0: Array([ 0.05, -1.77,  0.21,  0.11, -0.30, -0.43,  0.09,  0.10,  0.26, -0.01, -0.23, -1.03, -2.18,  0.03,  0.08, -2.24])
1: Array([-0.04, -1.46,  0.15,  0.01, -0.43, -0.57,  0.04,  0.01,  0.17, -0.07, -0.31, -1.35, -2.51, -0.12, -0.07, -1.76])
2: Array([-0.23, -1.15,  0.06, -0.04, -0.58, -0.75, -0.01, -0.04,  0.07, -0.20, -0.47, -1.83, -1.81, -0.23, -0.22, -1.34])
3: Array([-0.37, -0.87, -0.06, -0.10, -0.76, -1.12, -0.12, -0.10, -0.06, -0.30, -0.62, -2.03, -1.32, -0.35, -0.40, -1.04])
4: Array([-0.62, -0.56, -0.27, -0.24, -0.94, -1.79, -0.14, -0.28, -0.24, -0.56, -0.91, -1.26, -0.88, -0.70, -0.60, -0.66])
5: Array([-1.01, -0.25, -0.58, -0.57, -1.15, -1.54, -0.27, -0.63, -0.49, -1.03, -1.14, -0.79, -0.49, -1.10, -0.97, -0.35])
6: Array([-1.64,  0.06, -1.15, -1.41, -2.49, -0.82, -2.00, -1.44, -0.87, -1.67, -1.46, -0.31, -0.12, -2.02, -1.36, -0.01])
7: Array([-1.30,  0.36, -1.75, -1.15, -0.97, -0.28, -0.57, -0.43, -1.37, -0.87, -1.90,  0.12,  0.26, -1.10, -1.72,  0.35])
8: Array([-1.04,  0.64, -1.19, -1.17, -0.34,  0.18, -0.54, -0.45, -0.55, -0.70, -1.42,  0.53,  0.68, -0.90, -1.26,  0.65])
9: Array([-0.83,  0.97,  0.08, -0.46,  0.13,  0.61, -1.59, -0.90,  0.27, -0.68, -0.64,  0.91,  1.01, -0.78, -1.21,  0.99])
10: Array([-0.85,  1.23,  0.83,  0.45,  0.57,  1.02, -0.23, -1.10,  0.80, -1.55, -0.11,  1.29,  1.36, -0.87, -0.97,  1.30])
11: Array([-1.92,  1.49,  1.04,  0.71,  0.93,  1.36,  0.20, -0.31,  1.08, -1.03,  0.39,  1.57,  1.68, -2.01, -0.24,  1.63])
12: Array([-0.65,  1.75,  0.98,  0.73,  1.21,  1.61,  0.39, -0.01,  1.05, -0.56,  0.76,  1.83,  1.97, -1.02,  0.30,  1.92])
13: Array([-0.35,  1.85,  0.95,  0.70,  1.49,  1.79,  0.51,  0.18,  1.06, -0.27,  1.01,  2.07,  2.12, -1.27,  0.69,  2.10])
14: Array([-0.02,  1.90,  0.29, -0.43,  1.63,  1.91, -1.18, -2.02,  0.86, -2.19,  1.23,  2.12,  2.14, -1.81,  0.84,  2.04])
15: Array([-0.27,  1.83, -1.58, -0.53,  1.71,  2.01,  0.14,  0.32, -0.14,  0.03,  1.31,  2.13,  2.09, -0.72,  0.99,  1.94])
16: Array([-1.01,  1.85, -0.15,  0.66,  1.79,  2.04,  1.31,  1.38, -1.59,  0.94,  1.35,  2.14,  2.09, -0.02,  0.65,  1.98])
17: Array([-1.90,  1.79,  0.48,  1.16,  1.80,  2.06,  1.83,  1.82, -0.36,  1.21,  1.16,  2.12,  2.06,  0.28,  0.40,  1.94])
18: Array([-1.82,  1.76,  0.73,  1.26,  1.65,  2.02,  1.66,  1.70,  0.07,  1.11,  1.07,  2.13,  2.02,  0.16,  0.27,  1.87])
19: Array([-1.39,  1.75,  0.74,  1.16,  1.62,  2.03,  1.41,  1.33,  0.18,  0.71,  1.00,  2.07,  2.01, -0.11,  0.31,  1.85])
20: Array([-0.78,  1.75,  0.65,  0.89,  1.62,  2.02,  1.10,  0.83,  0.16,  0.23,  1.06,  2.11,  1.97, -0.68,  0.51,  1.86])
21: Array([ 1.66, -0.95,  0.50,  0.64,  1.48,  1.07,  0.93,  1.12,  0.44,  1.24,  1.53,  0.64,  0.10,  1.48,  1.71, -0.45])
22: Array([ 1.57, -1.34,  0.20,  0.37,  1.30,  0.90,  0.67,  1.00,  0.06,  1.19,  1.41,  0.39, -0.17,  1.39,  1.70, -0.78])
23: Array([ 1.47, -1.80, -0.29, -0.05,  1.08,  0.61,  0.34,  0.77, -0.41,  1.08,  1.28,  0.14, -0.52,  1.34,  1.55, -1.17])
24: Array([ 1.28, -2.52, -1.07, -0.71,  0.76,  0.29, -0.21,  0.38, -1.24,  0.90,  1.15, -0.30, -1.02,  1.18,  1.32, -1.70])
25: Array([ 0.92, -2.46, -1.06, -1.54,  0.37, -0.18, -1.22, -0.36, -0.93,  0.22,  0.91, -0.87, -1.73,  0.64,  1.06, -2.98])
26: Array([ 0.49, -1.59, -0.17, -0.30, -0.17, -0.85, -0.64, -2.26, -0.20, -0.60,  0.42, -1.83, -2.09,  0.04,  0.73, -1.77])
27: Array([-0.02, -1.04,  0.32,  0.42, -1.02, -2.26,  0.32, -0.47,  0.21, -2.12, -0.21, -1.30, -1.08, -0.63,  0.37, -1.01])
28: Array([-0.47, -0.55,  0.51,  0.64, -1.41, -0.73,  0.55, -0.01,  0.44, -0.91, -1.24, -0.48, -0.39, -1.38, -0.17, -0.48])
29: Array([-0.87, -0.15,  0.56,  0.54, -0.33,  0.05,  0.39, -0.01,  0.49, -0.61, -0.97,  0.22,  0.17, -1.60, -1.36,  0.00])
30: Array([-1.88,  0.24,  0.46,  0.35,  0.38,  0.69,  0.22, -0.03,  0.46, -0.59, -0.12,  0.80,  0.65, -1.23, -0.50,  0.47])
31: Array([-0.47,  0.53,  0.30,  0.19,  0.91,  1.16,  0.10, -0.16,  0.35, -0.62,  0.51,  1.21,  1.08, -1.43,  0.21,  0.80])
32: Array([ 0.11,  0.78,  0.13, -0.02,  1.26,  1.58, -0.09, -0.32,  0.21, -0.94,  0.92,  1.67,  1.45, -0.95,  0.73,  1.11])
33: Array([ 0.55,  0.94, -0.03, -0.18,  1.43,  1.74, -0.29, -0.65,  0.04, -1.57,  1.13,  1.87,  1.65, -0.26,  1.01,  1.25])

Array([ 0.84,  0.80, -0.82, -0.21, -1.65, -0.37,  0.41,  0.90, -1.46,  0.95, -0.54,  0.26,  0.61,  0.88,  0.64,  0.80]) 8 4 28 5 7
Array([-0.31,  0.92, -1.05, -0.63,  0.23,  0.69, -0.22,  0.16, -1.68,  0.33, -0.45,  0.95,  0.97,  0.34, -1.88,  0.96]) 8 9 7 30 31
Array([ 0.01,  1.19, -0.39, -0.88,  0.50,  1.10, -1.16,  0.13, -0.09,  0.34, -0.28,  1.48,  1.54,  0.39, -1.80,  1.33]) 9 8 10 31 32
Array([-0.19,  0.58, -1.08, -0.90, -0.08,  0.35, -0.59, -0.28, -1.20, -0.22, -0.75,  0.67,  0.65, -0.11, -1.34,  0.61]) 8 7 9 29 30
Array([ 0.37, -0.49, -0.68, -1.68, -2.23, -0.99, -0.56,  0.39, -0.30,  0.58, -0.81, -0.54, -0.44,  0.52,  0.02, -0.43]) 4 3 5 2 28
Array([-0.99,  0.19, -1.40, -1.03, -1.83, -0.69, -0.73, -0.51, -1.82, -0.57, -1.69, -0.14,  0.05, -0.72, -1.45,  0.16]) 7 5 8 6 4
Array([ 0.55, -1.20, -0.11,  0.00,  0.89,  0.43, -0.07, -0.41, -0.16, -1.57,  1.02, -0.33, -1.53, -0.28,  1.01, -2.03]) 0 1 26 2 25
Array([-0.39,  1.16,  0.32,  0.25,  0.59,  1.04, -0.40, -1.80,  0.40, -0.78, -0.13,  1.35,  1.43, -0.31, -1.17,  1.31]) 10 9 31 32 30
Array([ 1.29,  0.84, -1.53, -0.90, -1.76, -0.39,  0.05,  0.79, -0.74,  1.23, -0.46,  0.23,  0.62,  1.32,  0.70,  0.86]) 8 4 23 7 5
Array([-0.02, -0.02, -0.42, -0.10, -1.77, -0.81,  0.18,  0.47, -0.68,  0.41, -1.01, -0.28, -0.09,  0.23, -0.31, -0.04]) 4 28 5 3 2
Array([ 0.62, -1.06, -0.19, -0.08,  1.25,  0.69,  0.04, -0.10, -0.29, -0.97,  1.33, -0.26, -1.68, -0.50,  1.12, -1.83]) 0 23 24 1 25
Array([-1.14,  0.37, -1.91, -1.06,  0.39,  0.69, -0.49, -0.56, -1.06, -0.99, -0.01,  0.83,  0.74, -1.47, -0.32,  0.56]) 8 7 9 31 30
Array([ 0.84, -0.07,  0.86,  1.04, -1.56, -0.69,  1.30,  1.39,  0.76,  1.21, -0.91, -0.26, -0.07,  1.22,  0.20, -0.04]) 28 3 2 29 4
Array([ 1.03,  0.68, -0.37, -1.40, -2.05, -0.56, -0.56,  0.33,  0.05,  0.80, -1.09,  0.16,  0.49,  1.05,  0.18,  0.63]) 8 4 5 9 28
Array([-0.75,  1.07,  0.31,  0.12,  0.55,  0.99, -0.32, -1.07,  0.45, -1.44, -0.08,  1.23,  1.24, -0.76, -0.82,  1.19]) 10 9 31 30 32
Array([-0.11,  0.97, -1.76, -0.94,  0.30,  0.79, -0.32,  0.16, -1.12,  0.35, -0.39,  1.12,  1.16,  0.50, -1.67,  1.08]) 8 9 7 31 30
